(in the rows, 128 means zero)
One turn sends every row of this set to another row. A few are shown first. Where does it send the rows asked after them?
Z63: [123 122 144 158 118 128 120 137 116 113 156 154  52 137 144 159 105 104
 105]
Z489: [140 136 133 131 130 142 144 150 112 100  88 186 110 144 164 152 140  95
 121]
Z954: [120 121 140 132 102  85 135 109 156 109 106 161  91 146 171 161 109 128
 156]
Z731: [138 108 149 133 147 138 137  97 139 103 129 163  91 138 181  96 102 115
 126]
Z24: [116 115 136 130 109 107 141  86 149 109 112 152  96 145 178 147 109 141
 159]
Z766: [144 136 131 141 130 148 145 145 119 105 113 165 109 167 138 170 142  90
 103]
Z575: [125 111 150 138 114 102 149  92 149 112 103 164  97 156 154 158 134 137
 165]
Z252: [141 114 137 110 140 121 140  97 127  83 125 152 104 133 168  97 110 121
 120]
Z758: [127 155 129 165 136 143 149  96 148 141 117 119  93 112 155 135 139  84
 130]
Z268: [108 129 147 160  95 110 101 154 119 125 143 161  82 137 156 143 127 116
 120]
Z588: [135 139 147 124 127 152 142 163 125 100  95 156 108 146 145 150 142  91
 114]
Z593: [138 154 145 148 118 149 146 148 127 102  87 151  98 165 161 132 155 111
 108]
Z696: [109 157 131 172 139 139 145 110 157 141 120 131  85 122 126 133 140  92
 119]
Z510: [113 143 162 175 130 123 155 109 149 144 116 135  93 103 141 133 139 101
  98]
Z923: [118 130 133 146 101  90 120 124 110 119 139 155  47 128 147 152 119 114
 111]
Z103: [111 135 147 155 110 125 112 125 115 110 159 151  66 127 143 162 116 126
  96]
Z123: [130 157 152 168 134 152 156 101 154 140 129 143  82 127 130 161 131  93
 129]
Z464: [138 109 102 157 132 101 145  93 129 105 115 142 134 122 140 132 128 134
 136]
Z227: [138 125 141 116 156 120 135 100 139 102 114 159  94 137 175  92 117  90
 120]
Z684: [117 131 137 150  96 113 120 145 123 131 133 160  57 133 145 157 104 123
 101]
Z832: [160 119  98 168 126  91 128 106 124 126 117 142 115 115 138 127 123 124
 128]
Z78: [129 114 144 134 109  96 139 110 141 108  87 151  84 147 177 163 118 124
 163]
Z298: [148 120  98 168 133  90 144 104 143 110 115 129 120 116 136 128 122 118
 120]
Z789: [128 144 140 141 127 155 135 142 115  90 111 169 113 156 147 171 146 114
 103]
Z701: [113 161 151 165 138 161 148  95 150 127 127 135  97 122 144 156 138 106
 111]
Z621: [158  97 108 155 124 102 137 105 121 111 129 126 125 135 140 130 131 125
 116]
Z378: [147 132 139 116 146 127 137 116 145  85 114 158 100 139 175  94 108 102
 127]

Z268 turns into Z593
Z701 turns into Z103
Z832 turns into Z78
And these:
Z621 turns into Z575
Z684 turns into Z588
Z923 turns into Z489
Z298 turns into Z954
Z24 turns into Z252
Z766 turns into Z123

